In the data rows, zero lies at 7.5, halfway between 7 and 8.
Each row below has a hidden score, from 0 to 30, with 15 about the middle. What is it? The score is a weighted sum of the row's numbers plus the product of two more (or one squared), each taken from its middle value.
[8,9,12,9,10,5,1,0,5,9,11,6,9,8,7,10,6,5,13,8,11,7,10,14] -> 18
[10,10,4,8,5,8,8,9,4,5,8,8,10,5,6,11,4,11,8,4,8,12,3,4] -> 18
[5,6,11,10,9,9,9,6,7,9,6,9,5,10,10,4,10,6,7,10,6,5,9,9] -> 11
[9,8,5,5,6,7,9,10,7,4,9,4,9,4,4,8,6,10,6,5,9,10,9,5] -> 17
[11,10,4,8,6,7,8,9,5,4,7,8,9,4,6,11,3,11,7,4,7,12,4,4] -> 14
[10,9,4,7,6,7,8,9,6,4,9,7,9,4,5,11,4,10,7,4,9,11,6,4] -> 20
[11,9,4,10,7,8,7,8,3,6,6,11,9,5,7,11,4,12,7,4,7,12,2,5] -> 15
[6,9,11,7,8,7,4,2,4,7,12,3,8,7,5,10,6,5,14,8,13,7,11,13] -> 21
[9,9,5,6,7,7,8,9,7,5,10,5,9,4,4,8,6,10,5,5,7,10,9,4] -> 15
[9,8,11,10,10,4,2,0,5,10,10,7,11,9,7,9,7,4,13,8,9,6,10,14] -> 29
[6,6,11,11,9,7,9,6,7,9,5,9,5,10,9,3,9,6,5,11,6,5,10,8] -> 18
[7,6,9,8,8,10,6,8,10,10,7,10,4,11,11,7,9,5,8,10,5,6,9,9] -> 25
[10,9,4,7,6,7,8,8,6,4,8,7,9,4,5,10,4,11,7,3,9,12,5,4] -> 18
[11,10,4,8,6,7,8,10,5,5,8,9,9,5,6,11,3,11,8,4,8,11,4,4] -> 20
[5,6,11,11,9,9,9,6,7,10,6,10,4,10,10,3,10,5,6,10,5,5,9,8] -> 9
[7,6,8,7,8,9,6,7,11,10,6,9,6,10,11,7,8,4,9,10,5,5,9,8] -> 8
[4,8,11,11,9,9,9,6,7,10,6,10,4,10,10,3,9,6,6,10,7,4,9,8] -> 21
[10,10,4,10,7,7,7,7,4,6,7,10,10,5,7,10,4,12,7,4,7,11,2,5] -> 17
[9,9,3,9,7,8,7,8,5,4,6,9,9,5,7,11,4,11,7,4,7,11,3,5] -> 17
[7,7,8,8,9,8,5,7,12,10,6,8,7,11,11,8,9,4,10,10,6,5,9,8] -> 17
[9,9,11,10,9,5,1,0,5,9,10,5,10,8,7,10,7,4,14,8,10,7,11,14] -> 24
[9,9,4,7,6,7,9,9,4,4,8,7,9,4,5,10,3,11,7,4,8,12,5,4] -> 19
[9,9,5,5,6,8,10,11,8,4,10,4,8,4,4,7,7,10,6,5,8,10,9,5] -> 14
[9,9,5,5,5,7,9,10,7,5,9,4,9,4,4,8,7,10,6,5,7,10,9,4] -> 22
[10,9,3,10,8,8,7,8,4,6,6,9,10,5,7,12,5,12,7,4,7,11,2,5] -> 12
[4,6,11,10,9,9,10,7,7,11,5,9,5,10,10,3,9,6,6,10,6,5,9,8] -> 15
[8,6,8,8,8,6,4,5,11,11,6,9,7,10,10,8,8,5,10,10,5,5,8,11] -> 14
[4,6,11,10,8,8,10,6,7,10,5,9,5,10,10,3,9,6,6,11,6,5,9,8] -> 12
[10,6,6,4,5,9,11,11,9,4,9,4,7,5,4,7,9,9,4,6,7,9,11,7] -> 9
[8,6,10,9,9,3,3,3,8,11,8,9,10,10,9,9,8,5,12,9,7,5,8,10] -> 19
[10,9,4,9,7,8,7,9,4,5,6,8,9,5,6,11,3,11,7,4,8,11,3,5] -> 19
[8,7,8,8,9,8,5,6,11,10,5,9,6,11,10,8,9,4,10,10,6,5,8,10] -> 11
[8,8,5,6,6,8,9,10,7,4,9,5,9,4,4,9,6,10,6,4,9,11,8,4] -> 14
[11,10,4,8,7,8,7,8,4,5,7,8,10,4,6,11,4,11,7,4,7,11,3,5] -> 16
[10,9,4,8,6,8,7,9,4,5,7,8,10,4,6,11,4,11,7,4,7,12,4,4] -> 19
[10,9,4,9,8,8,7,9,5,5,7,9,9,5,7,11,3,11,7,4,8,12,3,5] -> 20
[7,7,8,7,8,8,6,6,11,11,5,9,6,11,11,8,9,4,9,10,6,5,8,8] -> 11
[8,7,10,10,9,3,1,2,9,12,9,8,11,10,10,8,9,5,12,9,7,5,8,12] -> 23
[9,6,7,2,7,6,12,12,11,4,9,4,9,5,3,6,10,8,6,7,9,8,9,9] -> 10
[8,8,5,5,6,8,10,10,9,4,10,4,9,4,4,8,7,9,6,5,8,10,9,4] -> 12
[8,6,7,2,7,7,11,12,11,4,10,4,11,6,4,6,10,8,6,7,7,7,9,9] -> 6
[10,9,3,10,7,8,8,8,4,6,5,10,10,5,7,11,3,12,8,4,6,11,2,5] -> 13
[10,9,4,9,6,8,8,8,5,4,8,8,9,5,7,10,4,11,7,4,7,12,4,5] -> 21
[11,10,4,10,8,7,7,9,3,6,6,9,9,5,7,11,4,12,8,4,7,11,2,5] -> 15
[11,9,4,8,7,8,7,8,5,5,8,8,10,5,6,11,4,12,6,4,8,12,3,4] -> 20
[6,8,9,7,7,9,6,8,9,10,7,9,5,10,11,7,9,5,7,10,5,5,9,8] -> 8
[9,8,4,6,7,8,7,9,6,4,8,5,10,4,4,10,4,10,7,4,8,11,7,4] -> 22
[4,6,11,10,9,7,8,7,8,10,5,9,5,10,10,3,9,5,6,10,7,4,9,8] -> 16
[9,9,4,6,7,7,9,9,6,4,9,5,9,4,4,10,4,10,7,4,9,11,7,4] -> 17
[7,6,8,8,8,8,5,6,12,11,6,10,7,10,10,7,8,4,9,9,6,6,8,10] -> 13
[11,10,4,10,7,7,7,8,4,6,6,10,9,5,7,11,4,12,7,4,7,11,2,5] -> 17
[5,6,11,10,8,8,9,5,7,10,5,9,5,10,10,2,9,6,5,10,7,5,9,8] -> 18
[7,7,9,7,7,9,6,7,10,10,8,10,5,10,10,7,10,5,7,10,6,5,9,8] -> 23
[9,9,4,7,7,8,9,9,6,4,8,7,9,4,5,10,4,10,6,4,9,11,6,4] -> 15
[9,9,4,9,7,8,7,9,5,5,8,8,10,4,6,10,4,11,7,4,8,11,5,4] -> 17
[11,9,4,10,7,8,7,8,4,6,7,10,10,5,7,11,4,12,7,4,7,10,3,5] -> 16
[9,7,6,4,5,8,11,11,9,4,9,4,7,4,4,8,8,9,5,6,8,9,11,6] -> 9
[5,7,10,8,8,9,7,7,8,10,6,9,6,10,11,6,10,5,7,10,6,5,8,8] -> 7
[4,6,7,1,9,5,11,12,12,5,12,4,10,6,4,6,10,7,6,8,11,7,9,9] -> 23
[10,9,4,9,7,8,7,9,4,6,6,10,9,5,7,11,3,11,8,4,7,11,2,5] -> 16
[4,6,7,1,9,6,10,11,12,5,12,4,10,6,4,7,10,7,8,8,12,7,8,10] -> 23
[11,9,4,8,6,8,8,8,4,4,8,7,10,4,5,11,4,11,7,4,7,12,4,5] -> 15
[10,9,4,8,6,8,7,10,5,5,8,8,10,4,5,11,4,11,7,4,8,12,4,4] -> 17
[9,7,6,3,6,8,11,10,9,5,9,3,8,5,4,7,8,9,4,6,7,9,11,6] -> 13
[10,9,4,8,6,8,7,8,5,5,8,8,10,4,5,11,4,11,6,4,7,12,4,4] -> 15
[5,7,10,10,8,9,8,7,7,10,6,9,6,10,10,4,10,6,6,10,7,5,10,8] -> 13
[9,9,5,6,7,7,9,9,7,5,11,5,9,4,4,8,5,10,6,4,9,10,9,4] -> 18
[6,6,7,1,9,6,11,12,12,5,12,3,11,6,4,6,10,8,8,7,10,7,9,9] -> 13
[6,7,9,9,9,4,2,3,11,11,8,8,10,10,10,7,8,5,11,9,7,5,7,11] -> 21
[9,8,5,5,6,8,10,9,7,4,10,4,9,4,4,8,6,9,6,5,8,10,9,4] -> 18
[4,7,8,1,8,7,8,10,10,6,12,3,8,6,5,7,10,6,10,9,13,7,9,12] -> 14
[5,7,10,11,8,8,9,6,8,10,5,9,4,11,10,3,9,6,6,10,6,4,9,7] -> 17
[11,10,4,10,8,8,7,8,5,6,7,10,10,5,6,11,4,12,7,4,7,11,3,5] -> 24
[5,6,11,10,8,8,9,6,6,10,6,10,4,10,10,4,10,5,7,10,6,5,10,9] -> 9
[8,6,8,7,8,8,6,8,11,11,5,9,5,11,11,7,9,5,8,10,6,5,8,8] -> 14
[6,7,10,9,7,9,7,7,8,10,6,9,5,10,10,5,10,5,7,10,7,5,9,9] -> 13
[5,6,11,9,8,9,8,6,8,10,6,9,5,10,10,4,10,5,6,10,7,4,9,8] -> 11
[6,5,8,1,9,5,11,13,13,5,11,3,10,6,4,6,10,7,7,8,9,7,8,10] -> 11
[5,7,9,8,8,10,7,8,8,10,7,9,5,10,10,6,10,6,7,10,6,5,9,9] -> 9
[10,7,7,4,6,8,12,11,10,4,9,3,9,5,4,7,10,9,4,6,7,8,10,6] -> 8
[5,8,9,3,8,7,7,8,8,6,12,3,8,6,5,8,9,7,10,9,12,7,10,12] -> 14
[6,6,8,7,8,9,7,8,10,10,6,9,5,10,11,7,9,5,8,10,5,5,9,8] -> 5
[9,7,6,4,5,9,10,11,10,4,10,4,6,4,4,6,9,9,4,6,6,9,11,7] -> 12
[6,7,10,8,8,9,7,7,8,11,7,10,5,10,10,5,9,5,7,10,6,5,9,8] -> 11
[10,9,4,10,7,7,7,8,5,5,7,8,9,5,6,11,5,11,7,4,8,11,3,4] -> 23
[6,6,11,10,8,8,9,7,7,10,6,9,4,10,10,3,10,6,5,10,7,5,9,8] -> 17
[11,9,4,8,6,8,7,8,5,5,8,9,10,5,6,12,5,11,7,4,7,11,2,4] -> 14
[8,7,8,7,9,7,5,7,11,11,5,9,6,10,11,8,8,4,10,9,6,5,8,9] -> 15
[6,6,11,10,8,8,9,6,7,10,5,9,4,10,10,4,10,6,7,10,6,4,9,8] -> 9
[4,7,8,2,8,6,8,10,10,6,12,3,9,6,4,7,10,7,9,9,13,7,9,11] -> 19
[6,6,8,7,7,8,6,8,11,10,6,10,5,10,11,7,10,5,7,10,5,5,8,8] -> 14
[11,9,4,9,7,7,7,8,4,5,7,10,10,5,7,12,3,12,7,4,7,11,2,5] -> 18
[5,7,10,9,8,9,9,7,7,10,6,9,5,10,10,4,10,6,5,10,6,5,9,9] -> 9
[4,7,8,2,8,5,9,11,10,6,11,3,9,7,4,7,10,7,9,9,13,7,8,11] -> 20
[5,7,10,8,8,9,7,7,8,10,7,10,4,10,10,5,10,5,7,10,7,5,9,8] -> 15
[9,9,4,6,5,7,7,9,6,4,9,6,10,4,5,10,4,11,6,4,8,11,5,4] -> 19
[11,9,4,9,6,8,7,8,5,5,7,9,10,4,6,11,5,11,7,4,7,12,3,4] -> 14
[6,6,10,8,8,8,8,7,8,10,7,9,5,10,10,5,9,5,7,10,6,5,10,8] -> 10
[7,7,8,7,7,9,6,8,10,11,6,9,5,10,11,7,8,5,8,10,6,5,9,7] -> 14
[6,7,9,6,8,9,6,7,9,10,7,8,5,10,11,6,10,5,7,10,7,6,8,8] -> 12
[8,6,7,1,8,6,12,13,12,4,11,4,10,6,4,7,9,8,6,7,9,8,8,9] -> 19
[8,7,8,7,7,7,6,6,12,11,4,9,5,10,11,8,9,4,9,10,7,6,8,10] -> 15
[11,9,4,9,7,7,7,9,4,5,7,9,10,5,6,11,3,11,8,4,6,12,3,4] -> 15
[7,7,9,8,7,9,6,8,10,11,7,9,5,10,10,7,10,5,7,10,6,5,9,8] -> 13
[10,10,4,10,6,7,6,8,4,6,6,10,9,5,7,11,3,11,7,4,6,11,1,4] -> 21
[9,9,4,10,7,8,7,9,4,6,6,10,9,5,7,10,4,12,7,4,7,11,2,5] -> 15
[8,7,8,8,8,8,6,7,11,11,5,9,5,11,11,8,8,4,10,10,5,5,8,9] -> 11
[6,5,8,2,9,6,10,12,12,5,10,3,10,6,4,7,10,8,8,8,10,7,8,10] -> 14
[9,8,5,5,5,8,10,9,8,5,9,3,8,4,4,8,7,10,5,5,9,10,10,4] -> 19
[5,7,11,11,8,9,9,7,7,10,6,9,4,10,10,3,9,6,6,11,6,5,9,8] -> 14
[9,9,5,5,6,7,9,9,6,5,9,5,9,4,4,8,5,10,6,4,9,10,9,4] -> 25
[7,7,8,7,8,9,5,8,11,11,6,10,5,10,11,8,10,5,8,10,6,6,8,8] -> 14
[11,9,4,8,7,7,8,9,5,5,7,8,10,4,6,11,4,11,7,4,7,11,4,4] -> 13
[7,7,9,7,8,9,6,7,10,11,6,10,5,10,11,8,9,5,7,10,5,6,8,8] -> 6
[6,7,10,9,8,8,7,7,8,10,6,10,4,10,10,5,9,5,6,10,7,5,9,8] -> 18
[5,6,11,10,8,8,9,6,8,10,6,9,4,10,10,4,9,6,5,10,7,5,9,9] -> 17
[8,9,5,5,5,6,9,10,6,4,11,5,9,4,3,9,5,10,7,5,9,10,8,5] -> 19
[5,7,11,10,8,9,9,6,7,10,6,9,4,10,10,4,9,6,5,10,7,4,9,7] -> 13
[6,7,9,8,7,8,6,7,8,10,7,9,5,10,10,6,9,5,8,10,6,6,9,9] -> 14
[8,8,9,9,9,5,4,4,10,11,6,9,8,10,10,9,8,5,11,9,7,5,8,10] -> 15
[9,10,4,7,6,7,9,9,4,4,8,6,9,4,5,10,4,11,7,4,7,12,6,3] -> 17
[10,10,4,9,7,8,8,8,5,5,7,9,9,5,7,10,4,12,7,4,8,11,4,5] -> 28
[8,8,11,10,9,3,2,0,7,10,9,7,10,9,8,9,7,5,12,8,8,6,9,12] -> 19
[6,6,11,10,8,10,9,6,8,9,6,9,4,10,10,4,10,5,6,10,6,5,9,8] -> 12
[8,6,7,2,6,7,10,11,11,5,10,4,9,5,4,6,11,8,5,7,8,8,9,8] -> 10
[5,6,10,10,8,7,9,7,8,9,7,9,6,10,10,3,9,6,6,10,7,5,9,8] -> 23
[11,9,4,10,7,7,7,8,4,6,6,10,9,5,7,11,4,12,8,4,7,11,2,5] -> 16
[9,8,5,5,5,7,9,9,7,4,9,3,8,4,3,9,6,10,5,4,9,10,8,4] -> 26
[6,6,9,8,7,8,6,8,9,10,7,10,5,10,10,6,10,6,7,10,6,5,9,9] -> 22
[9,6,6,4,6,8,11,11,9,4,9,4,6,5,3,6,10,9,4,6,7,8,10,5] -> 11
[10,10,4,9,6,8,8,8,4,5,6,10,10,5,6,11,4,12,8,4,6,11,2,4] -> 8
[5,6,8,1,9,6,10,12,12,5,12,3,10,6,4,7,9,7,7,8,11,7,8,9] -> 16
[8,8,5,5,5,7,9,10,7,5,9,4,9,4,4,8,7,10,4,5,8,10,9,4] -> 26
[4,6,11,11,8,8,9,6,8,10,5,8,5,10,10,3,9,6,7,11,7,5,9,8] -> 15
[6,7,9,7,8,9,7,7,10,11,7,9,5,10,11,6,10,5,6,10,6,5,9,8] -> 9
[9,9,4,7,7,7,8,10,6,5,8,6,9,4,6,10,4,11,8,4,7,11,5,3] -> 15
[6,7,9,7,7,9,5,8,9,10,6,10,5,10,11,7,10,5,7,10,6,5,8,8] -> 11
[8,7,11,10,9,2,1,2,8,11,9,8,12,10,9,9,8,5,12,9,8,5,8,12] -> 24
[6,6,10,9,7,9,8,6,8,10,5,10,5,10,10,4,10,5,7,10,6,5,9,8] -> 11
[9,6,6,3,6,8,11,12,9,4,9,3,8,5,4,7,10,9,4,6,7,8,10,7] -> 8
